In the rows, 128 means zero.
One turn sends every row of this set to another row. A few are shown first. Where does it send the rows asked after them?
Z_705: 130	155	101	148	149	112	107	163	132	74	111	140	106	146	103	133	108	105	140	133	155	111	149	136	137	148	137	161	158	113	128	156	121	148	135	129	123	165	144	156	81	107	127	146	132	121	126	144	125	132	96	114	109	128	145	166	90	150	127	143
Z_820: 137	95	133	114	142	135	113	117	163	139	121	134	166	114	85	115	128	131	154	120	100	122	123	152	90	124	116	121	119	94	111	159	131	111	106	159	140	128	143	111	144	137	93	171	101	98	114	138	76	115	150	120	125	124	125	159	105	101	126	142
Z_967: 144	139	112	114	150	142	127	130	99	117	128	135	128	150	111	149	99	129	163	119	149	130	176	133	78	89	146	120	128	106	170	138	110	128	169	90	157	149	168	123	172	123	136	116	189	153	127	136	107	119	114	118	131	120	103	109	131	118	102	135
Z_538: 135	117	126	160	140	125	93	132	168	140	133	75	151	129	97	132	113	132	169	125	101	134	130	110	138	129	122	140	130	125	163	137	159	65	143	126	167	158	102	148	123	132	104	171	147	129	84	133	95	101	106	169	152	107	103	130	111	124	129	137
Z_872: 128	124	147	87	187	153	142	118	91	143	115	122	150	127	126	115	115	124	178	135	129	93	152	123	105	124	142	122	152	98	149	167	153	136	190	105	122	141	136	128	142	142	138	122	183	151	146	145	118	152	104	126	143	134	101	121	136	131	102	111
Z_130: 123	170	106	145	145	128	111	145	143	67	121	130	115	145	87	145	95	111	150	118	156	112	146	143	151	160	144	164	125	107	135	151	137	147	134	147	132	168	131	156	97	107	119	146	132	138	133	137	138	129	87	113	115	132	139	159	104	160	134	139
Z_927: 131	94	113	100	148	141	135	108	182	142	111	134	165	111	85	137	107	131	130	109	87	105	111	156	111	129	135	125	114	122	98	126	126	134	114	126	137	124	140	104	137	149	109	163	101	95	131	138	85	125	127	120	123	137	131	155	101	128	139	137
Z_216: 147	156	89	103	119	101	128	102	136	127	95	105	92	125	139	113	126	111	139	126	118	85	115	114	90	104	125	116	163	100	84	122	171	150	134	157	131	149	135	124	168	160	117	123	142	143	110	161	125	130	109	151	130	78	80	156	155	149	122	156
Z_654: 128	117	115	151	128	140	123	129	139	109	159	145	124	133	109	118	158	102	92	144	136	133	104	124	167	124	123	136	124	145	166	133	146	120	146	127	124	125	141	124	143	87	140	124	140	152	97	138	157	174	131	123	115	116	98	119	145	103	78	142
Z_821: 149	160	146	125	124	128	128	114	105	134	179	108	152	100	89	139	177	124	145	127	114	130	109	157	157	84	123	135	155	163	125	154	147	120	133	165	108	133	140	140	164	129	133	123	139	143	132	148	130	120	100	148	123	112	168	125	124	146	119	147
Z_613: 167	136	105	93	159	110	128	105	148	130	103	111	86	129	125	119	140	101	151	133	130	65	122	150	87	105	120	127	170	123	96	110	158	128	140	149	127	138	136	109	170	160	131	135	146	150	120	168	128	162	104	155	133	89	75	128	140	164	134	157
Z_980: 127	114	109	143	119	133	105	138	178	138	146	72	152	154	105	135	114	114	141	125	99	140	116	110	133	143	122	131	143	126	141	129	144	91	116	111	163	157	103	143	118	144	110	171	135	109	98	137	97	97	91	186	150	94	118	139	141	131	124	139
Z_694: 140	139	110	143	153	103	109	139	143	92	115	133	117	140	90	153	152	132	130	123	183	135	111	159	98	112	148	149	148	86	115	143	172	153	134	100	126	154	115	167	111	108	110	132	111	131	140	143	138	134	124	136	122	138	138	149	84	142	154	103
Z_285: 146	135	107	121	139	130	123	124	143	109	102	87	67	144	131	120	128	131	121	133	95	94	115	120	111	123	95	122	92	97	135	121	157	96	101	117	123	139	147	159	149	157	131	71	145	149	133	138	125	74	112	129	130	129	111	135	131	153	74	130
Z_274: 149	115	148	148	121	108	164	130	147	121	111	132	126	127	116	148	135	130	135	138	112	98	157	171	101	162	162	112	101	118	131	126	158	145	97	130	142	121	129	128	111	165	163	109	146	138	76	104	96	152	127	126	136	114	116	109	134	137	172	116
Z_264: 159	126	161	109	164	83	143	147	174	124	114	116	109	130	114	119	113	132	153	112	123	136	168	146	121	157	159	114	85	94	163	96	161	131	96	129	121	132	117	112	110	118	143	111	155	137	108	124	100	141	118	152	98	93	99	104	149	135	143	124
Z_18: 129	124	127	103	142	136	128	121	92	117	145	128	118	145	102	139	91	126	173	114	133	120	167	138	69	104	156	117	146	118	169	153	116	124	162	86	141	134	147	118	168	127	136	104	187	149	148	141	105	114	127	136	134	127	99	115	127	120	96	112
Z_286: 166	167	147	121	139	125	115	107	126	133	149	123	153	117	104	122	175	128	123	108	136	141	130	150	129	76	148	145	152	163	124	150	147	111	136	137	92	126	141	126	175	140	128	120	142	127	119	123	141	135	77	146	104	134	172	131	109	144	141	122
Z_885: 144	111	150	129	148	82	153	136	157	130	108	114	113	126	94	106	115	125	157	126	123	140	157	151	121	161	170	121	97	99	150	91	176	132	111	144	126	140	128	116	103	135	138	101	154	128	98	105	100	146	103	149	94	81	112	95	144	139	149	115
Z_673: 135	143	121	136	136	140	134	126	111	128	110	94	65	153	108	105	128	143	137	132	115	96	135	123	107	111	99	143	89	92	143	110	127	98	104	106	155	106	138	145	128	158	141	77	139	161	138	120	124	94	106	138	129	110	122	145	143	142	69	134
Z_253: 112	133	134	165	140	132	123	113	137	118	155	156	130	130	91	99	155	110	112	140	145	121	95	116	154	108	138	128	130	151	139	138	130	84	136	125	119	136	151	144	153	80	104	113	136	139	100	147	152	151	133	128	112	113	101	126	147	101	84	143
Z_303: 123	117	145	80	194	145	144	113	100	134	100	108	130	117	109	131	119	134	173	140	138	121	143	119	111	111	128	137	146	94	133	188	147	135	184	104	120	142	153	131	153	138	141	120	178	164	132	140	99	162	113	130	135	127	112	120	130	153	109	107
Z_232: 149	157	142	122	132	113	110	122	123	120	172	117	155	111	105	134	166	125	123	134	117	161	125	151	144	80	117	129	147	155	128	157	146	129	133	171	109	93	131	123	167	138	144	106	143	150	132	140	137	141	90	147	94	106	158	135	121	143	127	113
Z_864: 133	142	88	117	142	124	131	105	142	140	108	108	87	123	145	101	142	115	114	137	121	89	144	126	92	101	128	115	158	115	87	103	158	119	154	153	153	134	130	110	184	168	134	118	117	148	120	155	123	141	117	162	133	75	87	145	156	137	121	153
Z_451: 133	114	123	124	136	132	134	122	125	130	107	88	69	136	132	110	142	110	130	121	81	100	130	136	116	108	76	143	100	103	132	115	146	81	111	130	137	131	139	132	144	150	158	87	147	161	127	147	130	85	107	128	108	102	104	130	112	163	74	136
Z_369: 134	92	136	118	152	130	84	110	175	159	117	125	176	131	103	116	131	120	137	109	94	117	104	147	101	142	114	108	115	109	96	145	143	121	87	134	134	126	134	112	140	132	98	149	118	97	114	134	101	115	131	126	112	124	116	176	101	135	120	148
Z_77: 119	136	130	155	149	113	89	121	171	145	124	82	168	150	101	129	116	106	163	124	113	145	134	106	123	143	132	144	126	109	146	121	147	91	113	104	153	151	100	151	101	129	131	152	142	139	91	134	111	95	101	170	158	64	101	122	102	119	116	131
Z_384: 152	144	104	141	158	100	114	143	134	111	117	133	108	141	93	157	134	141	118	116	176	143	134	151	108	124	131	143	152	101	121	147	166	142	149	102	125	161	109	165	98	112	104	112	115	126	144	155	131	144	115	143	120	138	154	161	72	149	145	133
Z_810: 154	118	155	136	112	123	154	144	147	122	98	141	120	103	119	145	126	122	141	140	110	117	147	148	92	143	171	116	97	118	132	134	157	148	104	120	142	118	120	128	102	184	168	133	145	146	84	106	102	159	119	148	130	120	105	123	145	143	166	122
Z_934: 124	118	143	154	136	124	143	117	123	117	147	131	123	144	100	117	136	89	107	143	149	139	103	119	166	137	142	163	124	137	152	146	124	114	133	126	137	142	144	134	132	80	130	131	157	147	106	159	158	153	159	120	134	111	128	134	161	118	80	149

Z_980 -> Z_864
Z_810 -> Z_967
Z_885 -> Z_872
And these:
Z_216 -> Z_654
Z_927 -> Z_673

One turn sends every row of this set to another row. A few are shown first. Where does it send the rows asked after them?
Z_422: 137	162	106	119	142	112	120	103	106	111	150	86	133	127	134	132	156	150	150	148	137	119	128	118	124	113	92	94	139	105
Z_546: 112	111	124	104	118	151	110	135	135	92	155	97	124	116	137	119	97	87	91	125	151	124	86	99	136	134	139	132	90	112
Z_128: 144	145	102	166	114	126	130	89	149	75	92	127	128	120	156	154	114	148	146	120	133	105	112	119	103	131	84	133	120	126
Z_137: 97	136	90	143	149	143	120	124	97	117	132	144	117	79	175	97	116	135	113	111	140	111	83	144	139	130	95	172	100	143
Z_140: 144	85	122	155	144	158	134	154	103	105	95	118	124	142	97	135	146	122	145	166	105	107	129	103	133	142	141	106	108	127
Z_290: 91	125	92	107	120	160	141	145	99	107	103	129	113	118	100	142	102	102	74	133	129	99	120	112	120	155	127	135	152	120
Z_493: 106	130	119	105	121	151	111	143	135	87	156	91	108	117	123	128	96	88	92	141	141	124	98	106	141	147	138	115	121	112
Z_265: 123	98	92	135	143	155	128	113	83	165	118	127	153	151	113	126	144	138	104	152	114	126	109	103	167	102	141	121	159	108
Z_81: 84	125	115	140	135	142	143	118	144	149	127	126	130	131	149	115	82	76	143	149	127	158	92	126	96	123	121	126	134	136
Z_815: 147	108	103	106	131	144	87	152	116	93	135	105	104	104	120	150	153	88	104	113	106	103	87	115	121	127	114	136	155	116
Z_24: 117	142	114	138	114	115	171	163	146	117	117	154	109	93	158	104	158	111	102	122	156	122	114	126	134	114	134	114	129	99
Z_836: 134	113	77	132	123	122	161	148	137	115	95	107	94	145	128	105	91	99	173	142	128	123	125	141	147	126	124	136	125	108
Z_514: 108	157	127	120	157	148	119	90	146	133	117	164	93	133	143	121	104	155	126	173	127	107	123	115	123	122	85	107	133	136
Z_587: 76	134	80	149	125	157	159	123	104	133	99	124	113	83	143	136	118	127	119	103	132	109	123	106	122	149	135	156	126	165
Z_197: 162	99	101	107	133	125	117	144	97	149	130	146	105	91	153	129	169	134	100	122	95	139	136	92	129	118	109	124	137	128
Z_373: 127	125	92	143	89	160	162	124	90	160	104	132	116	95	106	161	103	134	120	126	127	129	128	125	110	160	123	136	137	126
Z_300: 150	120	111	129	141	132	126	138	133	143	98	95	105	149	133	96	84	96	154	156	145	105	77	120	145	128	98	119	114	86
Z_297: 140	126	94	154	173	134	66	125	116	111	151	144	145	151	138	118	124	126	119	129	140	99	109	106	147	116	151	157	100	124
Z_763: 147	78	100	132	119	124	116	96	114	181	114	127	145	118	151	117	112	174	117	121	130	108	97	125	131	110	107	149	146	136
Z_933: 149	141	97	153	161	119	149	130	86	118	139	110	130	91	183	108	137	123	158	114	123	132	106	91	133	107	159	135	127	122
Z_529: 130	98	67	150	159	129	147	137	95	108	141	124	136	104	141	105	139	101	142	118	150	105	100	86	138	125	174	123	113	112
Z_668: 117	96	142	152	143	163	108	115	142	111	134	133	136	131	148	129	117	115	123	124	112	127	69	133	163	103	128	146	168	158
Z_246: 111	137	100	142	121	122	184	172	140	111	123	141	112	100	152	105	159	128	104	114	135	119	113	121	143	116	127	114	131	90
Z_428: 91	119	125	136	127	134	141	106	150	143	125	123	135	125	158	131	86	85	145	153	131	165	91	128	107	136	116	132	151	140
Z_848: 138	132	91	141	169	141	65	136	121	117	148	145	148	162	143	103	115	129	109	113	126	97	105	116	149	116	142	145	114	129
Z_119: 134	151	99	164	113	120	134	95	145	68	95	129	120	105	162	145	124	147	142	114	143	103	119	127	107	127	98	130	114	119
Z_430: 96	90	124	147	154	156	77	119	124	158	106	126	101	138	120	148	100	104	150	137	112	114	137	114	161	124	90	127	102	126
Z_162: 116	156	124	119	159	147	124	91	144	131	121	164	102	136	136	118	117	170	112	164	124	95	120	109	122	111	80	112	129	135
Z_639: 128	100	119	136	134	147	62	151	107	173	112	121	78	113	128	127	140	108	143	102	115	119	101	87	123	112	108	141	123	113
Z_545: 113	120	153	166	133	155	108	101	121	112	133	133	134	109	134	143	134	158	143	126	156	119	126	70	104	83	115	108	119	130
Z_508: 183	111	100	156	141	145	137	131	141	141	89	188	117	113	126	143	130	110	124	96	132	118	104	120	102	116	107	139	150	122
Z_520: 96	100	133	164	139	151	82	129	139	148	104	107	123	124	129	151	104	87	141	141	124	120	139	122	168	126	93	125	105	135
Z_471: 118	113	130	109	174	171	138	113	135	72	114	122	142	137	147	109	122	123	102	137	125	125	94	139	146	101	113	150	147	153
Z_362: 106	110	127	147	153	155	149	102	112	174	102	121	138	135	102	135	121	135	111	128	141	114	146	99	158	115	158	102	140	125
Z_703: 129	121	121	120	128	124	130	107	83	115	117	154	113	127	120	124	101	135	140	142	163	97	122	90	80	143	118	88	112	96
Z_948: 163	97	99	114	132	135	100	143	102	125	123	133	97	80	151	131	178	130	100	108	103	126	135	96	126	101	121	120	128	128
Z_800: 150	90	120	137	136	152	139	159	106	104	99	118	112	146	110	139	153	124	157	175	118	102	144	117	137	140	136	114	109	117
Z_655: 76	137	104	130	151	131	110	131	109	164	121	105	84	104	155	108	107	129	151	122	109	108	109	116	163	118	99	164	115	150
Z_735: 130	134	125	126	129	112	120	112	98	115	117	157	116	122	133	111	92	133	138	134	166	96	112	90	79	140	114	84	115	92
Z_177: 146	70	96	146	127	120	122	112	117	175	108	119	136	114	146	122	108	172	126	111	127	120	92	134	119	110	100	141	150	148
Z_166: 144	112	108	146	128	146	131	132	149	157	84	178	84	116	146	86	124	120	118	109	138	132	91	141	116	124	130	129	149	140
Z_550: 107	127	101	130	154	159	122	145	97	122	128	155	110	79	190	90	117	143	108	121	147	104	98	146	131	128	113	159	101	134
Z_616: 138	123	88	143	111	146	154	124	104	161	109	123	113	108	99	177	108	134	127	139	117	130	139	143	117	158	126	148	129	120
Z_136: 124	110	153	165	119	156	102	97	119	122	125	139	130	96	139	139	138	165	141	124	156	117	121	69	111	83	105	112	125	133
Z_513: 135	166	106	122	144	113	105	92	111	103	164	96	136	131	129	134	154	139	139	149	140	119	120	110	135	111	91	107	134	103

Z_587 -> Z_815
Z_119 -> Z_513
Z_550 -> Z_546
And these:
Z_948 -> Z_137
Z_800 -> Z_763
Z_508 -> Z_933
Z_422 -> Z_162
Z_529 -> Z_668
Z_177 -> Z_246

